Each run below is a few steps of one of 7 hidden systems, one row a step.
trace 1, L:
[[ 11  18  21  24 -14   0 -16 -10 -15 -28  11 -21  17 -27  25 -18   2 -23
  -38   0]
 [ 11  40   4  19  35   1   5   6  18 -25  20  -2  27  -1 -21  -9  27   4
   -5 -17]
 [ 39   8  24  -3  29  23   7  19   1 -19  -6  25 -30  23  16 -10  23  -3
   -2   8]
 [  4 -12  30  27   7 -22 -16 -16 -30 -15  -9  15  -8   3  21 -13  29 -33
   -2   9]
 [-17  10   1   2  24 -26  -4  -2   1   2   8  30  26   5 -23 -20  25 -26
   11 -23]
 [ -7   4   3 -41  10   4  16  16  11  11  -5  26 -20   1  11 -20  30  -6
   11   1]
 [-19 -14   8  -5 -13 -24  10  -7  -6  -6 -16  -7  -9  -9  37   7  31  -1
   15   5]
 [-26  -8 -10  -3  13 -20   2  -8  -3  -6   5  -4  18  11  -2  19   0  -2
   40 -26]
 [-19  -7 -19 -35   2  23 -11   8 -10   6   2  13 -11   7   7  -2 -15   3
   22  -2]]
trace 2, Q:
[[ 33 -24  32  16   1   9  27  14  16   0 -26  13 -25   1  19 -24  12 -28
  -37  -3]
 [ -8 -26  -1  44  23  18  -8 -21  -2  -6 -14 -12 -29  -3 -25 -12  25   2
   13   3]
 [-18  12   3 -21  -2  -5   9 -19  15  12  -2  31  11   8 -39  -8  42  21
   17   5]
 [ -4   5  18 -34   2 -37  17  -2   0  25  17 -11 -18 -15  12  -2  27 -37
   16   0]
 [  6  10 -18   9  18 -13   6  30   4   8   4 -34 -30  -9  11  25   3  27
   12  21]
 [ -3 -22 -14 -15   0  10  29  19  22   1 -21  20   9  25   8   9 -16  19
    6 -23]
 [-20 -29  -4 -27 -10  26 -16 -20 -20   5  -2  -6 -26  -5  11  -9 -12 -20
   23  -3]
 [-22   5 -14  -1 -35 -11 -15 -14  -4  17   0 -13   9 -13 -14  17  -7  35
   -2  26]
 [  3   7   5 -18 -13 -14  18  -2  14   3  19 -13  36  -3  -6  15 -25 -17
   -2 -33]]
trace 3, Q (9 x 20):
[[ 38   6  11  15 -24  28  25   5  29  -4   5 -66 -13 -30   5  21 -29  23
  -40   8]
 [ 49 -33  32  24   1  34  23 -24  14 -16 -12   7   5  47 -27  30 -31  10
    1 -23]
 [  7 -30  16  -5   6  21 -36 -37 -32  26   5  46 -24  34 -48  -9 -16 -34
   21  12]
 [-24  17 -14  -5 -21 -25 -26  -2   0  65  13  15  -5 -33 -57 -25   4 -10
  -22  35]
 [ 13  30   3 -13   0 -10  39  18  48  29  24 -45   6 -45 -24 -12   5 -19
  -32 -16]
 [ 65   0  32  -3  18  38  39   9  26 -11   5 -36 -46  10   4  19   5  12
   -5   3]
 [ 26 -55  17  23   3   9  14 -14   2  20 -35  36 -37  50 -26  19  -5  10
   15  12]
 [-43 -28 -21 -15   6  -4 -19 -25  -5  50   3  23 -18   0 -62 -17  -3 -27
   32  -3]
 [-21  36 -18 -54 -26  -6   5  -2  19  52  28 -25 -11 -46 -34 -11  12  11
   -5  27]]
trace 4, V:
[[-10  -4 -18 -11  -4  13 -15   1  -6  17  20 -23  -4 -14 -13   2 -43 -18
   -1 -10]
 [ 13  12  -5  -2  -3  35 -22   8   0   3  14  -3  -4 -12 -15 -17 -26  -4
  -28   7]
 [ 17   9  14   4 -22   8   6  -8  16   9   8 -15   8 -19 -16  -9  -9  -8
  -35   1]
 [ 21  -8  16  21   3   7   8 -19  12   5   6 -17  -3   0 -32   6  -2  -9
   -8  -6]
 [ 14  -5  12  26  -4   0 -10 -10  -1   7  -6  22   8  16 -30   0  -4   7
  -13   9]
 [  3   1  21  -1  -7 -20  -1 -14  -3  19   2  26   3   3 -19 -12  20 -18
   -2   8]
 [  1  12   7   5  26  -9   6   5  10   1   2  15  -5   5 -16 -13  35  -4
    8  -2]
 [  6   0   7   2   2 -15  17  16  14   0 -15  23   1  13   9   2  21  15
   -2   4]
 [ -4 -18   9  -4  -1 -15   9  -4  -4   8 -13   1 -22   5  13   7  20  -1
   16   7]]
trace 5, S:
[[-40 -20 -33  17  18  -5 -14  -2 -14 -13  -8 -37 -18  -7  18  21   3  21
   44  -3]
 [-19  10 -29  41   7  -6 -14   5  19  24   1  -9   9 -18 -56 -11   4  19
  -20  11]
 [ 22  16  -2  16 -13  18 -24  26 -12   1   1 -10 -21 -22  24 -15 -19   5
  -48  34]
 [-31  -3 -27   0  -5   9 -11  12  -9 -33  -6 -18  26 -13  42   0 -24   5
    0 -26]
 [  8  10  -3  31  17   5   9  -3  21 -14  12 -15  37   4 -34   9 -18   1
   -8 -34]
 [ 37  -5  22  27   8  17 -32  -7 -28  -8   9  11 -12  20  -6   1 -23 -20
  -15  10]
 [-21 -18   7  21 -10 -28 -18 -13 -27 -13 -11  14  19  -3  27  -9   4 -29
   -2 -11]
 [ -3  28  13  -2  16 -15   8  -3  12  -6  22  -3  27 -17 -12 -21  26 -31
   -9 -25]
 [ 26  24  21 -18  13  30 -13  -1 -10 -25  10  30   0  21   3 -11  14   3
    0   4]]
trace 6, L:
[[  8   2 -10  18  40  21 -18  22  -4  -8   1  15 -21  13  -9 -18   1  -6
    3   0]
 [  6 -13  23   5 -15   9  -7  -7 -10 -11 -19  36   4   6  16 -26   6 -21
  -25  -1]
 [ -9  18  19 -10   2 -20   4 -16   1   2  19  -6  14 -18  -7 -14  30 -29
    1 -11]
 [ -7  19  -5 -10  20  -6  12  16  15   1  -3  11  -7   4  -5  -3  39  26
   16   8]
 [ 12 -26  18  -3   1 -12  16   6  -7  -3 -17  12 -16  22  30  15   4  -6
   16  -3]
 [-27 -16  -7   7   7 -10 -23 -18 -22   2   6  -5  -2  -5  -3  -6  -1 -27
   23 -11]
 [-28   6 -20 -23  -8   8  -5   5   8   5  -3  29  24   3 -13 -14  -1  12
    0 -10]
 [  5   8   9 -42 -20   1  19   8   6   5   6 -11  -6 -11  29   5   0  -1
    1   0]
 [-16   7 -13  17   6 -12  -7   2  -6 -13   2 -34  -5 -15  17  15  12  19
   14   6]]
trace 7, S:
[[-43 -28 -35  16 -21  -3   2  -4  15  33 -10 -46 -12 -45 -18  -6 -18  -1
  -11  -3]
 [  1  29 -13 -14 -40  18 -12  -1  12  18  20 -27  16 -32 -23   0 -34  19
  -38  16]
 [ 18  10  -9  -6 -22  -1  -2  23  -8 -14   5  -9  22  12  36  37 -50  29
   -9   3]
 [  2 -19 -17  16  21 -22   4  21   3   7   6  -6  20  21  -2  28 -50 -16
   14 -36]
 [ 10 -22   9  14  -4   1 -12  -8  -3  34   4  27   5  11 -40 -12 -40 -44
  -23 -11]
 [ 13 -14  36 -16 -41 -10   0 -18 -15  10  -2  12   5  -9  23 -12 -10 -43
  -27   2]
 [ -8  16  16 -47 -13 -17  18 -17   0  -9  22  -5  29  -2  17  10   7 -22
   20 -29]
 [ 22  14  17 -29  15  -5  17  -4  11   3  14  29  16  36 -27  21   8   9
   28 -11]
 [ 23 -28  24  -1  12 -14   9   2  -6  22 -15  29 -38  33  -1  10  11 -12
   17  16]]
trace 8, V (9 x 20):
[[-39 -31   0   9 -23   1 -28 -52 -34 -10  -6 -26  -8 -14   8   7   4  -6
   29   4]
 [-38  30 -34 -21   9  10 -32  -4  -9 -11  27  11  44   1 -23  -2 -15  10
   22 -21]
 [ 36  34  23 -51   4  10   4  24  -5  -6  27  13   7   5  29  -4 -15 -22
  -12  -9]
 [ 26   2  21  40  16   0   3  12  -3 -29   0 -42 -17 -22  38  -9  10 -23
  -26  -6]
 [-19 -43 -11  43 -13   3   8 -14  11 -13 -26 -10  32   4  -7  10 -34  -2
  -11 -35]
 [ -7 -25  15 -22 -18  37 -24 -47 -26  -2   3  28   1  21 -20  -7 -16 -17
   19  -6]
 [ -3  50  11  -7   2   5 -32 -14 -16 -26  26  10  26 -14  -4 -23  35   2
   -5  12]
 [ 21  24  22  -4  13 -31  35  15  22 -16  19  -9  37   2  13  10   6 -20
   -5 -35]
 [ 35 -35  25  36  27   6   7   5 -12 -24 -17   0 -25  28  26  12  -8 -22
    6 -13]]
trace 9, W:
[[  8  21  12  23  36  33  18 -14  31 -55   5   1  34   5 -22 -21  40   6
   -3 -45]
 [ 39 -10  32  46  37  23   1 -11  -7 -54 -15  19  -7  45  11  10  31  14
   11  -7]
 [ -6 -34  23  48  19 -29 -20 -29 -29  -7 -24  48  -4  41 -13   1  31 -14
   26   7]
 [-46   3 -10  -7  17 -26  -6 -11   0   5 -15  60  15  12 -23 -27  62   6
   28   1]
 [-25  20   9 -29  12 -16  30   1  14 -40 -10  25  30   3  36 -18  67   9
   22 -26]
 [ -6 -11  18  12  30 -13  29 -19   2 -50  -1 -31   5  12  34  23  42  -3
   49 -39]
 [-16 -34 -12  21  27  -6  -3 -19 -17 -20 -13   1  -6  43   1  44   3  28
   66 -12]
 [-48 -18 -16 -13  -4  -9 -36 -22 -39 -11 -10  49  19  34   7   8   2   9
   49  -5]
 [-62  28 -22 -17  11 -22 -29 -12 -21 -32  15  13  47 -11  14 -18  31  -4
   33 -21]]
trace 10, E:
[[ 15   1  25   6   2  -4  -4  -5  -3  22   3   9 -27 -13 -15 -27  25 -32
  -21  20]
 [  6  -3   0  -3   3 -11  18  27  19  30 -13   6 -29 -14   2 -18  18  -3
  -20  18]
 [  3 -28  -1 -10   6  13  27  10  20  23 -12  -3 -26  -2  -5  -6  -7 -15
   -1 -13]
 [ -8 -13  -4 -30  -4  35   2 -12   5  14  -4   2 -28   1 -11  -8   3   7
   16   4]
 [-16  -4   4 -38 -19  -7  16 -17  11  19   4   0  -1   1 -10  10  14  11
   25   3]
 [ -7   8  -9 -26  -5 -10  -3  -8  -2  23  26 -23  -5  -9 -17  17 -16  -8
   18  -1]
 [  3  15 -18 -13  -5   1  -5  19   2  10  11  -8  -2   3  -1  24 -23  31
    9  14]
 [  0 -16  -3   3 -12  -9   4  -4  -2  -3  -4   0  17  18   3  29 -30  12
   12 -13]
 [ -9  -1  -5  10  -8  14 -29 -22 -18  -7   8   1  14   6 -19   8 -20   8
    4   2]]
trace 11, E:
[[ 18 -40  18  17  -3 -27  60   9  25 -12 -28 -26   2  20  41  44  -9   5
   11 -32]
 [  3 -21   0  15  37  51 -49 -32 -33  -6  15   9 -33  26 -43  -7 -17 -23
   34  -3]
 [-12  34   8 -33 -40  -9   5  -7  12   4 -15  58  32   9 -11 -11  49  56
  -12  34]
 [ -7 -17  22  -4 -24 -56  18 -18  -3  31  19 -37  22 -29   5   7 -27 -73
   -8 -33]
 [  1  28 -49  25  34  39 -44  42  -7   3  17 -39 -47 -30  -7 -12 -18  31
  -12  38]
 [ 25 -25  17   6 -10  -8  63  16  40 -24 -42  22  23  43  27  35  12  51
    2 -18]
 [ -1 -43  31   3   4  25 -40 -64 -45   3  16  11 -14  20 -31 -10 -28 -73
   26 -23]
 [-34  54 -23 -18 -25   0 -34   7   0  12   0  29   5 -29 -20 -31  53  59
  -21  61]
 [ 18 -10  26   2 -23 -69  69   8  37  18   4 -41  36 -19  20  28 -14 -35
  -21 -42]]
trace 12, W:
[[-21   0  -9  25 -11 -22 -18 -18 -11  13   1 -30  -9 -21 -13  16  13  20
    9  29]
 [ -1  11  -3 -33 -16 -12  12   2  16  20   8  26  34  18 -23  15 -17  13
    5 -10]
 [  6  15  11 -35  14  20 -10   4 -15 -11  24  -8 -22 -13  27 -15   8 -31
    9  -3]
 [  1   2 -16  40  10 -24  -4  27   0  -4  -4 -32  -2 -12  17  19  -8  15
   -8   7]
 [ -4 -31  -3  -3 -12  14   9 -12  11  17  -7  14  13  15 -27   3 -37 -14
   -3 -27]
 [-11  12  -5 -18  -4  37 -31  -8 -15  -4   6   1 -24 -16  -3 -25  13   7
   -1  23]
 [  6  22   7  18 -17 -33   1  10   2  -6   1  -1  35  -6  11   8   3  11
  -25   6]
 [ 14  -4  17 -11  19   8  16 -11  14   8  17  -6   1   0 -27  -5  -2 -38
    6 -31]
 [ 10   5 -12  11  19  24 -11  27  -3  -3  -9   0 -38   4  12  -4  11  27
   -1  28]]
trace 13, C, 9 rows:
[[-35 -10 -18  11   6  -3 -20 -17 -11  14  14 -37 -14 -31 -18  -8   2 -19
   14  -5]
 [ -4   6 -10   1 -18  22  24   2  29 -24 -12 -11  30  -1   5   9  -5  43
  -11 -18]
 [ 30   3  38 -17  -5  -8 -10 -16 -31  -9  21   5   0  13  20  12 -11 -36
    8  -6]
 [-13 -10 -23  50   9   7 -36   1  -9   6  -6  -6  -6  -7 -29 -12 -13   1
  -14   9]
 [ -8   8   0 -20  -3   1  24  17  24 -12 -11  32  36   4  11 -20  13   1
  -15 -26]
 [ 13  13  21 -19   8   9 -14 -17 -16   6  31 -29 -31 -22  -2 -11  12 -39
    5   5]
 [-10   0 -14  46 -16  -3  -2   4  11  -7 -23 -16   8 -14   0   6   4  44
  -25  20]
 [ 19  -1  31 -11  15 -25  23   6  -1 -19   0  25  21  26  26   6  12 -30
   15 -31]
 [  3  -7   0  16  25  35 -34 -11 -19   5   8  -9 -42  -9 -26 -19   2 -17
    1  16]]
trace 14, C:
[[  1   1 -14  -5  33  11  12  27  18  13  10 -11 -17 -10 -11 -16  -9 -25
   -1 -21]
 [ 12  -8  10 -14 -31  26  14   0  14  10 -14  -3 -20 -16   7 -12   2  12
  -27  18]
 [ -2  -7  24   3 -16 -46  10 -20  -3  15   2  -2   6   0  -2  14  17 -14
   10   5]
 [ 10   3  -4  21  28   5   2   2  12   3   6  -6  -5  12 -33  12   2  12
   13  -5]
 [ 18   8   7 -20  -7  14  -1  19   1   2  -7  33  -6  17   9  -5  -1  16
  -10  18]
 [-14  -4  -1 -12   2 -27 -12   5 -16  27   8   2 -18 -11   3  -7   7 -25
   11  13]
 [-16  -7 -22   4   5   8  16   9  25   9  -7 -21  -5 -12 -14   5   2  22
    5  -8]
 [ 20  -4  23 -30 -17   5  19  -5   5  -2   0   6  -1  15  16  17  -2   6
    8   0]
 [  0 -11   2  10  -1 -13 -22 -13 -21  20   8  -5 -15   4 -17  11 -11 -10
   10  16]]

Name the system that made each run.
trace 15, 2 rows:
[[  8  12   1  26 -12 -14 -15  -5  -9  -6   7 -21  16  -7  -2  22 -15  19
  -11  13]
 [  3  13 -13  14  14 -19 -24  24 -16  -4  13  -4  10   1  10   7 -22 -10
   -2  -1]]
	S
trace 16 (2 x 20):
[[  7  -5  12  26  25  23  -3   1   7 -14 -21  42 -20  15 -18 -34  46   8
   -9  11]
 [-16  28  12 -29   6 -11  -4   0  -7  -6   0  28  -8  -6  11 -27  65   2
   13  20]]
	C
trace 17:
[[ -5  -8  -4 -40   6 -31  30  28   4   6  -6  14  -1  23  41  29   1   5
   37 -14]
 [-12 -12 -14  -5  18   6 -21  21 -29 -11  -9 -13 -45  -2  52   3   5   1
   25  19]]
	V
trace 18:
[[ 35   8  42 -37   7  14   7 -19   5  28   9  55 -24  22 -41 -24  31 -25
    2  16]
 [ -2   5  26  -2 -19 -52   6  -2  -7  36 -11  19 -30 -16   4 -10  54  -6
   -7  50]]
	L
trace 19:
[[  5  22  -6 -42 -21   6   9  -7  16  24  46 -48  25 -24 -28  21 -52 -14
   -2 -25]
 [ 66  11  24 -18 -22  34   4  10  -1   9  19 -22 -22  11   6  30 -54  11
  -26  20]]
	Q
trace 20 (2 x 20):
[[  4  15  13 -10  15  -3 -21 -11 -15  11  20  27   0   8 -25 -16  15 -27
    8   5]
 [ -1  25  -4   6  22 -15  -1  33   7  -6  -2  15  -1  -6  16 -16  27   3
  -12   7]]
	W
trace 21, 2 rows:
[[  7 -15   6   8  18  21   0  -3   5  13   5 -20 -38 -18 -16 -25   6 -36
   -7  -2]
 [  7  -3  -9  19 -17   4   4  21  15  14 -25   7 -14   0  -4   3   2  42
  -25  32]]
	W
trace 22:
[[ 15 -12  26 -20  11   1   4   3 -17  -9   2  -2 -29   4  40  -3  10 -33
   16  -5]
 [-37 -11  -5 -18   0   0   1 -26   3   0  -1  17  15   5 -21  -8  21  -3
   30 -22]]
	S
trace 23, 2 rows:
[[-22  12 -29  -1  21  23 -31  28 -13 -22  16 -16   7 -26  29 -33 -30 -37
  -15 -28]
 [-18 -14  -2  12 -25  31  -1  -8   5 -26 -15 -28   8 -39  30 -32 -12 -16
  -39 -20]]
	C
trace 24 (2 x 20):
[[-49 -22 -42 -34 -11  -7  25  21  22  18 -17  -3   2  -7  16   6  -7  19
   24 -20]
 [-30 -12  -9 -41 -33  29   3 -22  -3 -21  -1 -29   5 -16  34   9 -15  10
   19 -18]]
	W
trace 25, 2 rows:
[[ 31   5  27  -4  -8  -9  18   3  12  15  -6  15 -17   4  -5  -4  20   2
  -16  21]
 [  2 -26   5  -1  -2 -14   2   6  -3  32  -8   6 -29  -2  -3  -6  -8 -28
   -3   6]]
	E
trace 26 (2 x 20):
[[ -5 -25  12  10  16   1  -5 -25  -4  14 -12  40 -15  25 -37 -13  28 -14
   20   2]
 [  1  -6  29   1 -12 -15   7 -15  -3  17 -13   5 -33 -21   5 -23  50 -17
  -12  28]]
	S
trace 27:
[[ 18  11  33   6  -7  25  10 -11   1 -51 -11  -3   2  -6  42 -17  39   7
  -20  -2]
 [  1  -7  29  21  29 -34  -2 -12 -20 -13  -1   2 -19   0  20 -11  47 -44
   21  -3]]
	E
trace 28 (2 x 20):
[[ 16  14  14  10  44   2   8 -11  21  16  27 -13 -16  -8 -62 -18  29 -34
    6 -15]
 [ 38   8  10  32   8   3  14  28  25   0 -22  43  11  28 -19  -3  10  35
  -36  15]]
	V
trace 29, 2 rows:
[[ 36  28   8  42  31  24 -25  17 -10 -36  -6  19 -20  22   1   1  31  48
   -8  39]
 [-25 -23 -25  57  41  -5 -25  22 -23 -29 -23 -14 -33  -7  40 -13  22  -3
   12   6]]
	S
trace 30:
[[ 15 -28  39 -26 -10  22  15 -18   2  21 -28  59 -42  19  -7 -39  40 -26
   -9  17]
 [-24  24   5  15   9  -8  10 -15  19 -18 -11  -3  -3 -23 -11 -19  88  39
    8  21]]
	V
trace 31 (2 x 20):
[[  8   8   1 -24 -18  10  26  11  24  13  -3 -12 -11 -15   8  -3   7  18
  -13   8]
 [ 26 -10  24 -11 -20   1  16  -8   1   8   3 -25 -19  -7  13  16 -10  -9
   -6   7]]
	W
trace 32 (2 x 20):
[[  1  -8   0   9  34  14  -4   9   3   0  -8  30 -20  15 -16 -25  23 -13
    6  -4]
 [ -3   5  14 -35  -8  11  14  -3  12   6  -7  33   5   0   0 -28  23 -12
  -11  -6]]
	E
